In the rows, zero is written as 128.
A state moves one step at a time under one of 7 hidden systems, and each row is a state written as 20 numbers. Each run below is a few steps of one system.
seq 1, K24:
array([[168,  71, 189,  83, 144, 136, 109, 125, 108,  90, 145,  93,  97,
        135, 138,  82, 128, 124, 116, 110],
       [ 92, 152, 132, 156, 105,  83, 161, 152,  96, 199, 103,  91, 111,
        126, 129,  97, 133, 132,  81, 115],
       [139,  72,  91, 107, 114, 117, 146,  85, 162, 135, 132, 137, 135,
         76, 109, 158, 192, 139, 128, 112],
       [124,  63, 162, 120, 139, 157, 138,  87,  67, 100, 136,  93, 136,
        171, 133,  94, 118, 104, 115, 148],
       [ 97, 127, 138, 151,  85,  98, 118, 148, 133, 175, 121,  86, 112,
        107, 166, 146,  92, 108,  79,  73],
       [176, 104, 146, 112, 110, 118, 133, 119, 148, 113, 109, 120, 107,
         86, 104, 111, 223, 121, 137, 105],
       [ 96,  94, 102, 142, 136, 159, 154,  89,  64, 152, 107,  90, 109,
        147, 103,  88, 121, 129, 113, 176],
       [104,  66, 111, 106,  98, 104, 111, 124, 162, 144, 156, 108, 133,
        107, 166, 138,  89, 149,  95,  65],
       [178, 111, 206, 106, 134, 100, 161, 136,  97, 115, 127, 111, 118,
        131, 132, 103, 189, 115, 112, 105]])
seq 2, K504:
array([[133, 166,  75, 146, 103, 112, 126, 134, 118, 175,  88, 122, 130,
        115,  76,  76, 159,  98, 103, 150],
       [109,  53,  95, 116, 117, 152, 146, 106, 153,  89, 135, 128, 128,
        128, 126,  99, 154, 192, 163, 121],
       [132, 109, 154,  88, 170, 103, 131, 106, 104, 159, 180, 146, 119,
        139, 129, 158,  92, 130,  54, 115],
       [148, 144, 116, 119,  97,  82, 152, 165, 135, 151,  94, 131, 211,
        115, 165, 133, 126,  87, 154, 129],
       [100, 110, 165, 171, 117, 134, 137,  78, 121,  98, 119,  90, 100,
        114, 124, 163, 201, 119, 155, 140],
       [106, 114, 103, 151, 104, 156,  90,  99, 106, 130, 138, 125, 124,
        176, 102,  87,  80,  94,  62, 118],
       [155,  87, 110,  89, 105, 123, 128, 171, 161, 146, 105, 102, 114,
         71, 167, 110, 109, 151, 140,  78],
       [137, 152, 154, 120, 149,  80, 171, 123, 107, 156, 139, 140, 105,
        125,  89, 119, 204, 152,  91, 135],
       [105,  96,  63, 132, 122, 146, 156,  96, 111, 127, 120, 155, 201,
        155, 123, 132, 114, 120, 144, 170]])
seq 3, K24:
array([[121, 132, 107,  97, 142,  96,  99, 156, 145, 103, 130, 105, 167,
        138, 129,  70, 107, 143, 189, 182],
       [ 93, 163, 148, 157, 149, 144, 171, 147, 125, 134, 152, 176, 105,
        160, 143, 170, 108, 194, 118, 105],
       [185, 155, 110,  86, 140, 100,  99, 125, 147, 130, 141, 172, 183,
        121, 104, 145, 122,  69, 112, 141],
       [ 84, 147, 148, 175, 124, 137, 146, 137, 122,  90, 109, 105, 154,
        153, 160, 138, 133, 137, 209, 169],
       [135, 170, 118, 146, 137, 180,  88, 120, 153, 122, 149, 178,  81,
        130, 105, 174,  92, 124,  91,  95],
       [175, 145, 111,  91, 124, 119, 106, 182, 145, 114,  98, 125, 165,
        122, 132,  66, 114, 115, 181, 152],
       [ 72, 173, 138, 153, 168, 129, 158, 135, 123, 135, 148, 137,  84,
        140, 125, 160, 127, 202, 152, 159],
       [164, 137,  85,  97, 127, 127, 108, 124, 156, 123, 156, 204, 182,
        149,  99, 133, 111, 110,  90, 110],
       [125, 142, 166, 125, 149, 116, 150, 153, 109, 107, 114, 105, 171,
        134, 180, 153, 109, 116, 206, 172]])
seq 4, K504:
array([[145, 149, 162, 122, 108, 103,  61, 164, 171,  98, 119,  76, 107,
         97, 148, 110, 129, 104, 161, 113],
       [120, 170, 148, 177, 125, 169, 166, 147,  98, 137, 104, 143,  70,
        156, 106, 100, 153, 164, 112, 112],
       [141, 120,  45,  88, 153, 157,  98, 113, 147, 138, 125, 151, 118,
        100,  87, 108,  99, 141, 142, 170],
       [127, 115, 175,  90, 155,  92, 134, 155, 154,  89, 178, 143, 145,
        153, 155, 119, 125, 191, 147, 108],
       [142, 180, 147, 140, 161, 138, 168, 132,  89, 164, 122, 164, 139,
        129, 143, 200, 108,  94, 119, 146],
       [125, 153, 118, 146, 106, 118,  72, 123, 162,  83, 111, 105, 164,
        125, 120, 117, 141,  81, 189, 168],
       [100, 123, 175, 171, 121, 184, 123, 128, 115,  91, 136, 112,  61,
        159, 143, 126, 113, 162, 124,  92],
       [164, 165,  81,  98, 141, 142,  95, 155, 130, 177, 113, 144,  96,
        102,  99, 103,  79, 110,  90, 127],
       [139, 129, 125, 101, 136, 103, 157, 172, 160, 103, 122, 136, 142,
        119, 132,  88, 169, 198, 193, 136]])
seq 5, K961:
array([[147,  58, 179,  87, 151, 148, 105,  99, 117,  88, 154,  95, 108,
        119, 161, 148, 103, 117, 126, 110],
       [111, 161, 173, 146, 104,  46, 130, 146, 115, 140, 131,  92, 160,
        152, 129,  95, 163,  98, 107, 130],
       [131, 107,  72, 132, 110, 135, 163,  92, 135, 180, 103, 143, 126,
         71, 114, 177, 164, 115, 114, 119],
       [106,  64, 120, 135, 118, 173,  89,  81, 113,  81, 136,  86, 119,
        156, 124,  88, 103, 113, 135, 145],
       [113, 124, 160, 110, 114,  62, 138, 173, 121, 169, 141,  94, 138,
        126, 176, 115,  89, 138,  91,  87],
       [178, 106, 132,  96, 136, 104, 140,  87, 134, 131, 135, 148, 137,
         92,  90, 150, 208,  96, 109, 126],
       [ 74, 103, 101, 172, 104, 151, 159,  96,  79, 130,  98,  97, 155,
        164, 128,  98, 127, 118, 146, 169],
       [ 99,  94, 123, 103, 134, 109,  99, 120, 149, 151, 159, 104, 117,
         98, 172, 179,  63, 137, 103, 100],
       [180, 106, 185, 117, 100, 103, 106, 125, 131,  89, 126, 108, 141,
        130, 125,  97, 185,  78, 118,  95]])
seq 6, K592:
array([[100, 136, 121, 159,  90, 132,  67, 118, 151, 115, 119,  91, 146,
        119, 157, 160,  80,  65, 141, 125],
       [167, 176, 189, 131, 115, 120, 101, 190, 148, 111, 119, 121,  84,
        123, 140, 100, 139, 128, 127,  81],
       [ 84, 163,  80, 150, 128, 150, 136, 156, 141, 140, 140, 164, 110,
        159, 109,  98,  94, 201, 120, 123],
       [168, 116,  90,  78, 148, 143, 115, 133, 154, 134, 145, 182, 168,
        109, 144, 175,  70, 117, 128, 118],
       [126, 143, 211, 125, 159,  91, 156, 128, 105, 108, 171, 143, 155,
        168, 156, 172, 132, 129, 120, 125],
       [ 75, 193, 111, 198, 109, 129, 134, 125, 129, 140, 100, 123, 138,
        126, 130, 177, 136, 107, 164, 163],
       [178, 142, 140, 124, 124, 190,  85, 152, 153,  71, 103, 132, 108,
        120, 137, 115, 116, 109, 186, 123],
       [ 86, 119, 155, 138, 126, 132,  95, 146, 132, 110, 164, 108,  99,
        172, 150,  94,  65, 167,  97,  92],
       [128, 178,  85, 119, 112,  81, 112, 162, 171, 179, 137, 159, 144,
        100, 126, 153,  97, 126,  94, 100]])
seq 7, K914:
array([[126, 127,  47,  97, 123, 124,  95, 133, 171, 125, 143, 167, 183,
        136, 112, 106,  81, 137, 138, 146],
       [154, 102, 202, 113, 130, 130, 151, 160, 139,  89, 145, 132, 113,
        126, 172, 140, 146, 164, 140,  63],
       [101, 187, 131, 150, 157, 103, 122,  93, 112, 157, 156, 152, 124,
        142,  91, 185, 131, 100,  88, 167],
       [145, 137,  97, 148,  86, 161, 107, 153, 165,  92,  83, 130, 166,
        114, 152, 128, 122, 100, 200, 127],
       [108,  94, 171, 135, 149, 172, 111,  96, 107,  96, 159, 103,  50,
        146, 120, 124, 119, 161, 107, 115],
       [128, 195,  93, 124, 124,  98, 107, 171, 137, 162, 129, 162, 159,
        151, 107,  91,  82, 118,  94, 133],
       [156, 123, 139, 107, 130, 128, 141, 153, 171, 113, 110, 125,  98,
         65, 151, 153, 172, 166, 187, 106],
       [102, 124, 129, 138, 164, 142, 142,  69, 105, 104, 176, 174, 141,
        185,  89, 146, 138, 144, 106, 164],
       [142, 143, 120, 131,  96, 137, 112, 170, 148, 135, 114, 143, 173,
        125, 185, 159,  59,  88, 139,  91]])
seq 8, K592:
array([[ 88, 151, 172, 169, 105,  75, 155, 133, 112, 152, 127,  95, 106,
        143, 121, 112, 182, 140,  90, 107],
       [144, 153,  47, 134, 121, 165, 135, 132, 139, 151,  81, 148, 115,
         90,  85, 107, 150, 134, 155, 158],
       [167,  49, 141,  73, 149, 166, 127, 111, 117,  80, 150, 129, 134,
        146, 139,  94, 110, 143, 138, 117],
       [ 72, 110, 144, 137, 119,  66, 127,  99, 112, 169, 158,  86, 134,
        133, 139, 150, 114, 114,  67, 120],
       [171, 173, 111, 131, 109,  99, 148, 148, 141, 155,  85, 141, 142,
         88, 104, 128, 200,  96, 143, 135],
       [136,  90, 129, 131, 148, 202, 163, 112,  96,  90, 114, 138,  97,
        154, 116,  94, 147, 173, 164, 149],
       [ 89,  76,  97, 111, 123, 116,  75,  87, 133, 136, 148,  79, 137,
        121, 135, 127,  75, 100, 106, 141],
       [172, 134, 171, 113,  98,  69, 135, 158, 140, 147, 120, 117, 137,
        102, 137, 117, 177,  97,  96,  75],
       [108, 154, 107, 154, 145, 150, 183, 127, 100, 149, 111, 149,  86,
        140,  85, 102, 172, 185, 129, 153]])
seq 9, K440:
array([[ 92, 127,  83, 122, 116,  90,  86, 119, 142, 149, 126,  82, 102,
        116,  86,  60, 138, 146, 113, 154],
       [164, 108,  71, 108, 118, 175, 174, 145, 138, 134, 106, 188, 140,
        125, 112, 101, 141, 171, 137, 104],
       [135, 114, 164,  77, 188,  95, 157, 119,  96, 135, 179, 147, 157,
        158, 139, 146, 101, 147, 109, 149],
       [ 85, 177, 142, 177,  89,  79, 143, 150, 151, 135, 123, 132, 176,
        136, 159, 172, 138, 117, 150, 115],
       [165, 131, 156, 140, 134, 175, 100,  92, 132, 104, 113, 125,  89,
         89, 125, 187, 153,  70, 141, 123],
       [ 78,  89, 122, 149, 111, 143,  89,  98, 108, 108, 129,  63, 108,
        160, 117,  68, 106, 118, 122, 154],
       [155, 107,  83, 100,  92, 133, 135, 174, 153, 159, 102, 133, 116,
         94, 138,  83, 111, 157, 110,  69],
       [171, 138, 138,  74, 177, 100, 135, 123, 121, 122, 164, 173, 138,
        146,  78, 101, 163, 147, 107, 155],
       [ 76, 143, 110, 162, 129, 109, 201, 124, 102, 156, 116, 142, 176,
        144, 149, 165, 133, 150, 153, 159]])
seq 10, K137:
array([[132, 124,  88,  93, 156, 106, 170, 132, 104, 147, 130, 161, 203,
        153, 124, 112, 111, 138, 149, 182],
       [ 88, 112, 137, 144, 112, 110, 154, 115, 162, 128, 145, 133, 137,
        101, 172, 212, 141, 160, 147,  89],
       [150, 158, 151, 155, 127, 155,  88,  85, 115, 109, 127, 138, 130,
        138, 104, 170, 132,  38, 108, 145],
       [ 98, 146, 102, 140,  97, 106,  85, 160, 142, 140,  93,  61, 124,
        109, 141,  77,  98, 117, 162, 150],
       [132,  84, 139, 118, 122, 154, 118, 115, 136, 115, 145, 120,  56,
        126, 103,  87, 153, 173,  85,  77],
       [172, 119, 127,  91, 157, 148, 167, 145,  77, 137, 126, 164, 170,
        169, 127,  87,  98, 118, 114, 148],
       [105, 131, 120, 115, 131,  65, 185, 149, 149, 164, 136, 134, 160,
         96, 158, 167, 155, 172, 149, 118],
       [120, 135, 132, 173, 115, 163, 122,  69, 134,  92, 142, 169, 141,
        147, 104, 192, 162,  91, 120, 123],
       [113, 139, 113, 130, 130, 133,  83, 132, 122, 135, 102,  76, 136,
        109, 154, 137,  68,  71, 167, 174]])
seq 11, K914:
array([[113, 173, 108, 159, 113, 101, 200, 159, 103, 188,  96, 148, 147,
        131, 124, 126, 157, 142, 118, 131],
       [156,  61,  87,  82, 134, 140, 123,  81, 146, 122, 122, 125, 142,
         72, 125, 161, 146, 109, 155, 144],
       [102,  98, 184, 144, 119, 113, 146, 120,  86,  94, 147, 106, 169,
        200, 150,  94, 123, 121, 116, 129],
       [122, 149, 113, 145, 100, 115, 129, 139, 119, 201,  97, 105, 105,
         83, 143, 156, 106,  87,  77,  96],
       [154, 116, 120, 104, 131, 115, 101, 113, 136, 101, 108,  95, 128,
        108,  88,  69, 191, 114, 166, 174],
       [ 93,  97, 115, 140, 133, 165, 201, 133,  78, 150, 117, 132, 127,
        161, 153, 112, 100, 180, 128, 130],
       [143,  91,  99,  77, 117,  78,  97, 116, 158, 158, 157, 128, 154,
         97, 129, 134, 104, 105,  76,  97],
       [154, 147, 198, 134, 125,  93, 169, 150, 103, 110, 110, 112, 151,
        138, 138, 109, 197, 111, 158, 138],
       [ 82, 112,  84, 158, 133, 157, 157,  75,  99, 172, 109, 113, 115,
        106, 125, 177, 118, 116, 123, 161]])
seq 12, K440:
array([[120,  90, 141,  91, 145, 120,  80, 122, 160, 131, 148,  79,  72,
         77, 155, 150,  97, 144, 124, 105],
       [135, 162, 116, 156,  89, 131, 109, 143, 138, 106, 123, 155, 140,
        179,  80,  50, 151, 118,  99, 109],
       [157, 107, 109,  81, 165, 131, 183, 132,  93, 182,  95, 120, 117,
         74, 135, 137, 133, 138, 146, 161],
       [ 83, 133, 125, 134, 141, 111, 106, 114, 168,  84, 189, 165, 152,
        173, 121, 142, 115, 184, 135, 131],
       [162, 149, 163, 155, 103, 146, 170, 155,  87, 148,  90, 138, 156,
        137, 169, 151, 121,  69, 115,  99],
       [108, 131, 146, 108, 155,  89,  68, 103, 157, 119, 152,  75,  93,
         85, 117, 152, 139, 120, 150, 166],
       [111, 127,  99, 188,  75, 189, 136, 125, 127, 103,  97, 143, 118,
        163, 108,  89, 144, 136, 127, 100],
       [174,  84, 121,  54, 169, 133, 126, 133, 101, 164, 130, 114, 111,
         92, 143, 120,  78, 121, 107, 133],
       [ 92, 157, 131, 137, 117,  69, 128, 155, 162, 106, 156, 142, 158,
        169, 111,  84, 158, 181, 138, 128]])
seq 13, K961:
array([[ 68, 169, 169, 153, 137,  83, 112, 155, 150, 115, 150,  93,  99,
        141, 143, 129, 128, 179, 156, 139],
       [173, 167, 104, 142,  97, 142, 117, 135, 158, 140, 120, 190, 135,
        112, 107, 159, 141,  91,  88,  75],
       [148, 118, 115, 119, 150, 185, 127, 130,  98, 115,  86,  99,  85,
        119, 108,  71, 130, 137, 177, 180],
       [ 74, 145, 114, 128, 131,  96, 123, 153, 158, 129, 180, 152, 136,
        166, 133, 116,  87, 202, 108, 107],
       [214, 135, 155,  91, 149, 153, 140, 142, 120, 117, 120, 184, 153,
        116, 141, 162, 129,  84, 128, 108],
       [ 90, 159, 146, 154, 153, 122, 143, 123, 110, 108, 114,  96, 113,
        137, 113, 114, 168, 149, 190, 200],
       [ 87, 160,  89, 167,  97, 141, 114, 134, 173, 141, 144, 172, 134,
        134, 137, 175,  85, 138, 104,  83],
       [200, 122, 158,  95, 143, 181,  93, 146, 122,  97, 109, 115,  88,
        104, 132, 109, 116,  93, 150, 119],
       [ 88, 172, 132, 141, 133,  79, 140, 160, 131, 136, 138, 116, 113,
        155, 100,  67, 157, 191, 129, 149]])
seq 14, K137:
array([[103, 133, 103, 144,  97, 116,  97, 132, 125, 178,  97,  67, 109,
         87, 149, 133,  82,  80, 111, 126],
       [146,  77, 127, 119,  83, 120,  99, 114, 140, 112, 123,  94, 108,
        121, 101,  60, 171, 114,  89,  82],
       [128,  88, 118, 124, 129, 159, 188, 127,  57, 158, 103, 117, 132,
        158, 131,  75, 113, 138, 107, 139],
       [133,  85,  88,  80, 129,  82, 168, 119, 139, 176, 147, 148, 169,
        100, 136, 147, 130, 150,  95, 110],
       [125, 100, 150, 165,  93, 134, 167,  93, 115, 107, 119, 143, 186,
        147, 150, 179, 165,  83, 131, 105],
       [ 95, 140,  94, 153, 119, 118, 111,  93, 109, 178, 100,  84, 125,
         93, 126, 167, 111,  64, 119, 167],
       [114,  81, 105, 134,  71, 118,  69, 109, 164, 108, 128,  83, 132,
        119, 127,  87, 129, 105, 109,  88],
       [152,  88, 154, 125, 123, 168, 158, 132,  64, 146,  97,  92,  86,
        136, 133,  77, 121, 111,  91, 110],
       [139, 105,  85,  83, 130,  75, 161, 132, 115, 182, 133, 140, 170,
        125, 108,  84, 134, 144,  81, 131]])

Which system made each run below?
seq 15:
array([[133, 100,  92, 144,  85, 178, 129, 133, 167, 103, 122, 175, 158,
        133, 156, 157, 103, 134, 138,  66],
       [156, 121, 190, 103, 166, 114, 127, 111,  87, 131, 120,  81, 110,
        100, 140, 159, 146,  73, 142, 168]])
 | K137
seq 16:
array([[160, 101, 111,  78, 151, 104, 149, 117,  95, 140, 141, 152, 199,
        158, 116,  92, 115, 103, 106, 158],
       [ 65, 124, 163, 164, 119,  91, 152, 120, 122, 129, 139,  96, 160,
        137, 184, 190, 115, 129, 149, 127]])
 | K24
seq 17:
array([[143, 113, 164, 154,  78, 129, 137, 158, 126, 124,  82,  78, 118,
         98, 174, 117, 150,  96, 151,  83],
       [110, 123, 116, 131, 155, 137, 121,  76,  87, 152, 128, 101,  72,
        129,  70, 103, 147, 119,  93, 177]])
 | K914
seq 18:
array([[ 99, 103, 185, 152, 106,  78, 136,  96, 126, 100, 142,  84, 151,
        141, 142, 145, 190, 107, 137, 122],
       [103, 134, 107, 172,  86, 120, 132, 100, 109, 182,  98, 101, 125,
        104, 127, 165, 131,  66,  80, 114]])
 | K961
seq 19:
array([[150, 117,  63, 139,  93, 165, 120, 111, 113, 162,  91, 136, 121,
        122,  88,  85, 125,  85,  82, 119],
       [129,  37, 118,  84, 120, 111, 156, 117, 111, 128, 118,  80, 154,
        113, 154,  84, 136, 145, 147, 132]])
 | K137
seq 20:
array([[137, 137, 133,  90, 200, 144, 148, 120,  91, 153, 166, 163, 108,
        143, 118, 151,  82, 155, 102, 164],
       [ 92, 181, 138, 157, 114,  98, 131, 177, 145, 113, 129, 136, 185,
        162, 168, 135,  93, 134, 174, 140]])
 | K440
seq 21:
array([[ 92, 101,  86, 129, 106, 129, 141, 151, 145, 167, 102,  85,  84,
         78, 153, 113, 112, 180, 139, 107],
       [163, 129, 121, 100, 136, 105, 138, 113, 145, 137, 157, 180, 123,
        128,  75, 112, 189, 149,  75, 103]])
 | K504
seq 22:
array([[164, 149, 174, 103, 131,  85, 101, 147, 165, 113, 145, 132, 160,
         99, 167, 187, 123,  88, 144, 105],
       [127, 174, 181, 187, 111, 141, 152, 141,  81, 117,  89, 105, 124,
        156, 128, 115, 164,  87, 145, 148]])
 | K504
seq 23:
array([[169, 155, 108,  94, 164, 113, 104, 110, 108, 144, 127, 137, 130,
        124,  65,  96, 145,  84, 111, 191],
       [ 72, 104, 111, 147,  94, 117, 144, 159, 155, 109, 128, 110, 156,
        148, 169,  98, 108, 190, 171, 109]])
 | K137
seq 24:
array([[197,  83, 149,  93, 110, 135, 166, 135, 132, 110, 112, 151, 166,
        104, 155, 142, 172, 106, 143,  85],
       [ 81, 105, 156, 131, 142,  73, 125,  69, 111, 134, 171,  97, 125,
        143, 105, 144, 163, 126,  84, 145]])
 | K440
seq 25:
array([[104, 151, 146, 145, 162, 166, 140, 121,  90, 132, 150, 158, 136,
        172, 151, 178,  57, 119, 115, 140],
       [149, 175, 134, 126,  96,  92,  69, 163, 184, 109, 133, 140, 163,
        118, 141, 146, 116,  86, 141, 102]])
 | K24
seq 26:
array([[116, 134,  72, 145, 101, 160,  99, 114, 158, 149, 133, 166, 127,
        115, 125, 175,  80, 110,  88,  88],
       [179,  93, 162,  90, 137, 157,  96, 146, 119,  88, 108,  85,  97,
        117, 139,  71, 117, 117, 161, 130]])
 | K961
seq 27:
array([[143, 112, 143, 133, 122, 142, 138, 127, 113, 123,  88,  79,  65,
         95, 104,  77, 193, 138, 149, 138],
       [ 95,  84,  69, 118, 129, 142, 140, 101, 108, 175, 129, 113,  92,
        124,  98,  91, 110, 167,  79, 129]])
 | K24
